-48  -22   10   38    5   -7  -16
 10    1    6    1   -5    1   -7
→ -48, -7

-39  -45  -42  -39
 -5   -6   -5   -5
-35  -41  -38  -36
→ -39, -36

-47   50   48  -49 → -47, -49

 17  -28  -22   15  -42 → 17, -42

-24   27  -30  -29
 16   43   21   30
→ -24, 30

 46   10    6  -22
-26   43  -15   -2
→ 46, -2

  5   12  -39   -1 → 5, -1

 48   42  -30  -49  -35  -38  -33
 52   50  -43  -39  -33  -46  -36
 43   45  -31  -44  -33  -37  -32
→ 48, -32

-32   13   25   49  -16 → -32, -16
---
-0.02   0.00   0.01  -0.02   0.00   0.01  -0.02
 0.15  -0.06  -0.09   0.01  -0.11   0.17  -0.19
 0.00   0.04  -0.03  -0.07  -0.05  -0.05  -0.08
out -0.02, -0.08

-0.175   0.090   0.051   0.078 out -0.175, 0.078

-1.60   1.19   1.13  -0.66 out -1.60, -0.66

-158.3   100.1    58.7    90.0    53.3    36.9 out -158.3, 36.9

-0.207   0.064  -0.203  -0.230   0.122   0.179
 0.202   0.198   0.219   0.155   0.002  -0.204
-0.213   0.208  -0.181  -0.196   0.214   0.130
out -0.207, 0.130

 150.112  -112.283    43.219    46.620   -32.906    53.702   195.785 out 150.112, 195.785

-134.136   104.732  -107.776  -127.189   107.770    44.368    54.092 out -134.136, 54.092
---
[ 1  0 33 48 28  4] -> 28

[[ 35 -15  37   5 -21  45 -14]
 [ -3 -24  -4 -22 -23   7  25]] -> 45

[[ 48  30 -43  26 -38 -42  35]
 [ -2   7   3   6   4   3   3]
 [-34  34  37  33  34  33   1]] -> -42

[-30  48 -23 -35 -42] -> -35

[[ 5 48 27  1]
 [ 3 30 12  3]] -> 27

[ 45  38  43  34  29   2 -36] -> 2

[  9 -50 -40  14  36  30] -> 36

[-55  28  38 -20 -15  51] -> -15

[ 43 -45 -48  46  38  49  25] -> 49

[-47  28  22 -27  -2] -> -27
---
[[ 1.113 -0.293  0.255  1.626  0.969 -0.376  1.373]
 [-1.330 -0.714  0.289  0.324  0.287  0.617 -0.429]
 [-0.856 -0.043  0.454 -0.238 -0.327  1.102  0.046]] --> 0.046

[[-186.662  178.629   89.872  146.718   94.077  112.533  -36.342]
 [ 100.500  145.887 -150.679  146.450 -111.767 -187.405  128.903]] --> 128.903

[-0.026  0.108 -0.145 -0.108] --> -0.108

[[-0.8 -1.0  1.7  0.8  0.3]
 [ 0.6 -2.1 -0.6 -1.2 -0.5]] --> -0.5

[-0.986 -1.266  1.486  0.726  0.261] --> 0.261

[ 1.059 -1.672 -1.572 -0.936 -1.183] --> -1.183

[ 172.463 -177.156   35.398   98.541] --> 98.541
---
-21,-12,-2,-6,42 out -2
14,1,-8,42,-18 out -8
-42,-9,-6,-48,-3 out -6
52,-19,-5,-17,-38 out -5
24,26,53,-54,1 out 53
-28,4,-51,53,17 out -51
41,48,-25,-46,25 out -25
-40,-49,-29,-31,20 out -29
---
[[1, -12, -4, -13, -2], [25, 40, -8, -20, 30], [27, -1, -2, 9, 4]] ==> -4
[-27, -27, -52, -23, 31] ==> -52
[41, 4, 29, -22, -29] ==> 29
[-25, 2, 46, 28, 29] ==> 46
[-18, -12, 51, -55, -38] ==> 51
[[-24, 5, 50, 8, -1], [-28, -51, 27, 18, 5]] ==> 50
[[7, -42, 19, -3, -3], [1, -36, 8, 5, -52]] ==> 19
[44, -42, -27, 0, -51] ==> -27
[[4, 14, 40, 9, 5], [1, 33, 17, 15, -20]] ==> 40
---
[[-27,-7,5,-23,-41,-6],
[-28,-5,3,-26,-39,-8],
[-27,-6,1,-16,-27,-16]] | -7

[[18,-16,20,-20],
[-34,-16,26,29],
[-42,39,-35,35]] | -16

[[0,-19,-33,-31,44,12],
[-4,-15,-13,-5,-13,-4],
[-10,-34,17,24,-32,-16]] | -19

[[9,-3,7,27,9,-11,4],
[0,6,-3,12,2,1,2],
[12,45,22,-36,21,-3,-49]] | -3

[[-10,-11,-44,23,-2,-1],
[8,10,49,-2,-1,1],
[-2,-5,-22,-5,5,12]] | -11

[[19,-22,41,8],
[2,11,26,-27],
[24,35,0,-5]] | -22

[[17,-37,-41,12,-42],
[-42,-48,31,36,-8],
[15,-49,4,0,33]] | -37
---
[950 887 717 677 177] yields 950
[5 8 7 8 6 1] yields 5
[1657 6190 7848 7717 6539] yields 1657
[226 180 127  13] yields 226
[266 659 990 216] yields 266
[4832 7739 2331 5611 5497 9050 7124] yields 4832
[-738  269  564  754  -75 -856] yields -738
---
Q: [-28  -2 -41   2  12 -16]
A: -2
Q: [-12   6   7  16 -27  27 -48]
A: 6
Q: [-54  28  19   9  -9]
A: 28
Q: [  1  35 -32  -7 -47   8]
A: 35
Q: [ 43  -3   1  -4  33 -11]
A: -3
Q: [ -6  33 -17   0  43]
A: 33
Q: [43 25  7 47 -8 10]
A: 25
---
15.68	-9.28	-3.66	-0.87	-13.60	1.05	-5.36 -> -3.66

1.496	-1.457	-0.295	2.169	0.327	1.496
1.456	1.158	0.144	2.172	1.778	1.456
-> 1.158

-0.753	1.779	0.358	-1.277	0.341 -> -0.753

-10.7	11.3	-1.5	-1.7	11.0 -> -10.7

0.063	-0.032	0.051	-0.124	-0.065	-0.034
0.047	-0.020	0.038	-0.192	-0.063	-0.017
0.211	-0.131	-0.010	-0.132	-0.142	0.009
-> -0.131

-1.89	-1.83	-0.63	1.29	-1.41 -> -1.89
---
[[  6  -9  52  13]
 [-52  28 -19  -7]] 6, -7

[ 53  24   1 -21] 53, -21

[ 16 -38 -37  43  24  29] 16, 29

[[-13   4  14  10 -19  28 -22]
 [ 21  -7  17   6 -18  47 -40]] -13, -40

[-33  13  47 -25] -33, -25

[[ 26  20 -24  38  18  27 -49]
 [  8 -45  12 -24  -4  23  13]
 [-34  -6  28 -39  51 -43  37]] 26, 37

[-18  50 -33  51] -18, 51

[ 42  31  36  13  -6 -18  21] 42, 21
---
[5,-1,1,-53,21,16,-40] 5, -40

[24,13,-42,51,16] 24, 16

[-41,18,15,-54,36,-43,-3] -41, -3

[12,7,-22,55,-33] 12, -33

[37,-25,-46,-39,2] 37, 2

[-5,-21,-17,23,5,-42,-19] -5, -19

[[-45,39,27,20,21,-2,-30],
[-49,15,26,1,36,1,-41]] -45, -41

[[13,-6,-23,2],
[15,-43,41,45]] 13, 45

[[-14,4,20,13,-8,-13],
[-20,43,5,-12,-48,-39]] -14, -39

[-40,32,-10,24,0,13] -40, 13
---
[[-0.13 -0.04  0.01 -0.19 -0.20]
 [ 0.18 -0.15  0.19  0.02 -0.01]] -> -0.13, -0.01

[-0.15  0.03  0.11  0.06  0.13  0.09] -> -0.15, 0.09

[[-0.8  1.9  0.5 -1.0  0.8 -1.0]
 [ 0.5 -0.1 -0.7 -2.0 -0.4  0.5]] -> -0.8, 0.5

[[ -1.00   3.44   5.73 -12.21  -1.20   2.54  -0.35]
 [ 23.95 -12.75  19.34  -1.87 -13.33   3.64  -3.99]
 [ 19.54 -13.15   7.78  -0.97 -11.41  -8.18   0.80]] -> -1.00, 0.80

[-0.088  0.065  0.192 -0.122 -0.018  0.019  0.018] -> -0.088, 0.018

[[-0.012 -0.031 -0.131 -0.065  0.083 -0.002 -0.177]
 [-0.089 -0.050 -0.145 -0.049  0.127  0.030 -0.207]
 [-0.029 -0.015 -0.142 -0.076  0.140  0.017 -0.195]] -> -0.012, -0.195

[[-1.471  1.156  0.126 -0.250 -0.674]
 [-1.780  1.162  0.570 -0.972 -0.639]] -> -1.471, -0.639

[ 137.980 -145.625   88.423   57.763  173.014] -> 137.980, 173.014

[[-17.73  -7.71   1.03  17.89]
 [  9.83 -12.82  12.28   2.60]
 [ -5.90 -14.73  -1.12  -3.63]] -> -17.73, -3.63

[[ 225.1  119.2  129.7   60.4   40.7  151.9  -70.8]
 [ 107.1  220.6  203.5 -182.9   97.7  -35.0  164.5]] -> 225.1, 164.5
---
[6 0 4 3 4 5 7] -> 3, 7

[8912 3305 3667 6031 2706] -> 3667, 8912

[807 417 280 525   6] -> 280, 807

[78 40 56 77 14] -> 56, 78

[674 511 821 467 259 685 183] -> 467, 821

[ 10  26 -36 -20  19] -> -36, 26

[[7 1 2 4 5 6 3]
 [2 4 7 3 2 3 8]
 [5 0 5 1 2 5 3]] -> 3, 8
